0: array([ 14.,  16., -18., -21.,   4., -14.,   1.,  -4., -10., -28., -23.,   6., -26., -15.,  14.,
        26., -33.,  22.,   3.,  32., -14.,  18.,  13., -19., -39.,  -7., -25., -16.,  -4., -38.,
        14.])
1: array([ 21.,  16.,  17.,  -2., -49., -10., -15., -19.,  13., -44., -38., -10.,   8.,   0., -27.,
         5., -16.,  17.,  12.,  12., -33.,   6.,  -7.,  13.,  13.,  -9., -40.,  40.,  21.,  10.,
       -34.])
2: array([ 28.,   1.,  -4., -28., -44.,   1.,  -4., -14.,   6., -32., -33.,  -7., -15., -22.,   9.,
        -5., -26.,  15.,  16.,  27., -12.,  -7., -14., -26.,   0., -13., -41.,   7., -25., -36.,
       -37.])
3: array([-44.,  23.,  29.,  -6., -20.,   1.,  17., -11.,  -6.,   9.,  26., -17., -26.,  -9.,   1.,
       -23.,  18.,  24.,  27.,  -5.,  26.,  13., -21.,  -9.,  36., -23.,  19., -15., -34.,  -9.,
       -25.])
4: array([ 12.,  11., -30.,  -7.,  56.,   2., -39.,  41.,  32.,  27., -10.,  14.,  16.,  15.,  -5.,
        27.,  -9., -33., -12., -40., -15., -21.,  34.,  16., -15.,  15.,  -6.,  41.,  17.,  22.,
        19.])
5: array([ 12.,  20.,  12., -31.,   4.,  36., -28., -16.,  31.,   3., -20., -31., -27., -38.,  21.,
        -7., -28.,   0.,  19.,  -1.,  -7., -23., -14., -18.,   1., -24., -16.,  33., -29., -39.,
       -34.])
6: array([ 35.,  -4., -11., -11.,  21.,  36., -28., -15.,  34.,  19.,  -9., -28.,   0.,  -8., -10.,
       -33.,  -3., -16., -32.,  -4.,  -4., -46., -29., -32.,  10., -27.,   0.,  30., -24., -18.,
        12.])
7: array([ 28.,  -2.,  21.,  11., -32.,  25., -26., -15.,  45.,   5., -33., -29.,  24.,   9., -25.,
       -14., -26., -22.,   6.,  -8., -24., -12., -18.,  22.,  18.,  -1., -46.,  42.,  25.,  20.,
       -32.])
8: array([-33.,  16., -29.,   9.,   5., -41.,  25.,  51., -23.,  12.,  31.,  50.,  11.,  29., -25.,
        19.,   7.,   5.,  13., -34.,  12.,  11.,  42.,  14.,  16.,  19.,  27.,  -4.,   0.,  41.,
         7.])
9: array([-38.,   3.,  23., -17., -20.,   4.,  23., -15., -15.,  17.,  23., -10., -29., -21.,  25.,
       -19.,  26.,  18.,  27.,   0.,  33.,  10., -15., -15.,  23., -13.,  23., -16., -33., -21.,
       -33.])
10: array([ 33., -23.,  14.,  28.,  -1.,  19.,  17., -15.,  17.,  23., -22., -14.,  36.,  27., -27.,
       -32., -33., -28.,   1.,  27.,  31., -26., -26.,  33.,  12.,  23., -20., -23.,  21.,  19.,
        -4.])
11: array([  7.,  29.,   7., -20., -38.,  -5.,  11., -19.,  17.,  -5., -38., -19., -25., -27.,  -5.,
         8., -24.,  26.,  40.,  29., -10.,  33.,  -1.,  -5.,  -4., -18., -36.,  -7.,  -6., -27.,
       -27.])
12: array([ 16.,  28.,  -3.,   5., -15., -16.,  20., -10.,  12.,  11., -34.,  -7.,   2.,  -5., -29.,
        14., -29.,  15.,  22.,  27.,   3.,  33.,   7.,   8., -11.,   0., -32.,  -7.,  28.,   3.,
        -2.])
13: array([-16.,  -3.,   4.,   1., -18.,  15.,  12., -18., -20.,  15.,  29., -18., -12., -37.,  -9.,
         6.,   8.,   1.,  40.,   9.,   4.,  47.,  -2., -28.,   0.,  -5.,  28., -28., -10.,  -6.,
       -27.])
14: array([ 15., -29.,  -6.,  -9., -16.,  14.,   8., -15., -19.,   9.,  13., -19.,   6., -42., -30.,
        10.,  36.,  -6.,  34.,  20.,   0.,  36.,   0., -36., -13.,   4.,   7.,  -4.,   5.,  -6.,
       -18.])
15: array([-11.,  24.,  24., -24.,  14.,  -2.,  16., -20., -14.,   7.,  -3., -20., -23., -29.,  -1.,
         2.,  11.,  25.,  43.,  27.,  30.,   6.,  -4.,  -7.,  -1., -15.,   1.,   2., -10., -22.,
       -32.])
16: array([ 30.,   1.,  -7., -20.,  13.,  15.,   8., -17., -12.,   9., -12., -18.,  -6., -37., -14.,
         5., -16.,  -1.,  37.,  41.,  19.,   3.,  -4., -29., -17.,  -3.,  -4.,  -9.,  -9., -26.,
       -28.])

array([  1.,  26., -25., -37.,  24., -35.,  -8.,  40., -21., -49., -12.,  40., -28.,  -1.,  19.,
        35., -12.,  35.,  -9.,   6., -17., -18.,  32., -13., -28.,  -9.,  -8.,  14., -27., -32.,
        26.]) 0 2 15
array([ -7., -54., -13.,  32.,   8.,  -9.,  30.,  37., -30.,  12.,  20.,  49.,  37.,  18.,  13.,
        19.,  27., -26., -14., -13.,  17.,  16.,  30.,  40., -17.,  61.,  21., -44.,  30.,  30.,
        30.]) 8 10 4
array([-10.,   5., -20., -51.,  17., -22.,   6.,  46., -17., -13.,   0.,  30., -28.,  -5.,   6.,
        32.,  22.,  22.,  15.,  -2.,  -3.,   1.,  35., -15., -22.,  -2.,   1.,   0., -33., -30.,
        22.]) 0 15 8
array([ 22.,   5., -53., -29.,   6., -34.,  33.,  25.,  -6.,  12., -33.,  49., -22.,   4.,  53.,
        19., -30.,  12., -26.,  11.,  15.,  -3.,  27., -22., -38.,  14., -36., -34., -16., -39.,
        24.]) 0 12 2
array([-45.,  41.,  13.,  35.,   2., -18.,  20., -14.,  -3.,   8.,  34.,  -7., -16.,  36., -10.,
       -45., -11.,  22., -28.,  -7.,  21.,  -3., -34.,   1.,  47., -33.,  37., -29., -17.,  20.,
        36.]) 3 9 8
array([ 47.,  -6., -35., -12.,  -3.,  46., -38., -18.,  54.,  38., -34., -30.,  -2., -45.,  12.,
        12., -28., -34.,   4.,  -7., -32.,  20.,   5., -31., -29.,  -1., -37.,   9.,   4., -24.,
        -6.]) 5 6 16
array([ -7.,  -1., -50.,   1.,  -3., -18.,   3.,  47., -27., -11.,  34.,  37.,  -2.,  -6., -16.,
        32.,  -3.,   4.,   9., -19., -19.,  24.,  37., -32.,  -8.,  10.,  41., -22., -23.,   7.,
        20.]) 8 13 0
array([ -8., -49.,  -2.,  24.,   9.,  38., -34.,  38.,  27.,  28.,  20.,   5.,  37.,   4.,   1.,
        29.,  31., -54., -10., -53., -39.,  26.,  31.,  36., -18.,  41.,  21.,   6.,  32.,  33.,
        22.]) 4 8 14
array([ 14.,  30.,   7.,  15.,  22.,  10., -32., -17.,  54.,   9., -18., -29.,   5.,  42., -17.,
       -42., -27.,  -6., -61., -13., -17., -44., -37.,  10.,  25., -36., -21.,  40.,   3.,  10.,
        50.]) 6 7 10
array([ -1., -50., -16.,  10.,  40.,  24., -45.,  38.,  28.,  33.,  11.,  14.,  36.,  12.,  38.,
        25.,  40., -64., -23., -52., -22.,  -1.,  31.,  33., -22.,  47.,   3.,   5.,  35.,  30.,
        24.]) 4 8 10
array([-16., -15.,  11., -35.,  -6.,  -5.,  32., -17., -29.,  14.,  13.,   6., -21., -14.,  47.,
       -25.,  41.,  11.,  11.,   6.,  45., -18., -15., -22.,  11.,  -5.,   5., -10., -26., -26.,
       -37.]) 9 15 3
array([  8.,   3., -24., -18.,  47.,   4., -37.,  48.,  31.,  30.,  -5.,  13.,  17.,  14., -11.,
        28.,   3., -32.,  -5., -46., -20., -22.,  38.,  18., -10.,  16.,  -1.,  48.,  13.,  25.,
        16.]) 4 8 6
array([-21., -17.,  25.,  54., -18., -17.,  -2., -17., -13., -32.,  30.,  -1.,  31.,  71., -25.,
       -36.,   7.,  -9., -40.,  -4., -17.,  -8., -36.,  26.,  33.,  -3.,  34., -16.,  23.,  49.,
        40.]) 10 8 3
array([-28.,  12.,  41.,  -9., -21.,  10., -25., -13.,  19., -17.,  14., -28., -10.,   2., -15.,
       -24.,  39.,  17., -14., -30., -18., -16., -25.,   3.,  39., -38.,  10.,  54., -13.,   4.,
       -10.]) 3 6 1
array([  5., -23., -20.,   6.,   4.,  45., -43., -17.,  40.,  44.,  22., -32.,   4., -25.,  25.,
       -34.,  24., -43., -27., -42.,  -6., -17., -26., -36.,  26., -14.,  15.,  18., -22.,   2.,
        -8.]) 6 5 7
array([-38.,  21.,  33.,   5., -29.,  -7., -19., -15.,   7., -38.,  22., -12., -17.,  19.,  -7.,
       -29.,  33.,  32., -34., -25., -24., -12., -29.,  -1.,  43., -43.,  14.,  38., -22.,   4.,
        11.]) 3 9 1
array([ 11.,  19., -27., -27.,  10.,  -6., -20.,  21.,  12., -24., -24.,  18., -24., -11.,  15.,
        34., -33.,  19., -15.,  -1., -35.,   4.,  25., -17., -38., -10., -24.,  12., -16., -39.,
        24.]) 0 2 11
array([  7.,   0.,  30.,   1.,  11.,  -2.,  18., -14.,  -5.,  17.,  -3., -20.,  17.,  17., -41.,
       -24.,  16.,  -5.,  22.,  19.,  41., -23., -20.,  17.,  24.,  -1.,   4.,  12.,  14.,  26.,
       -30.]) 10 15 3
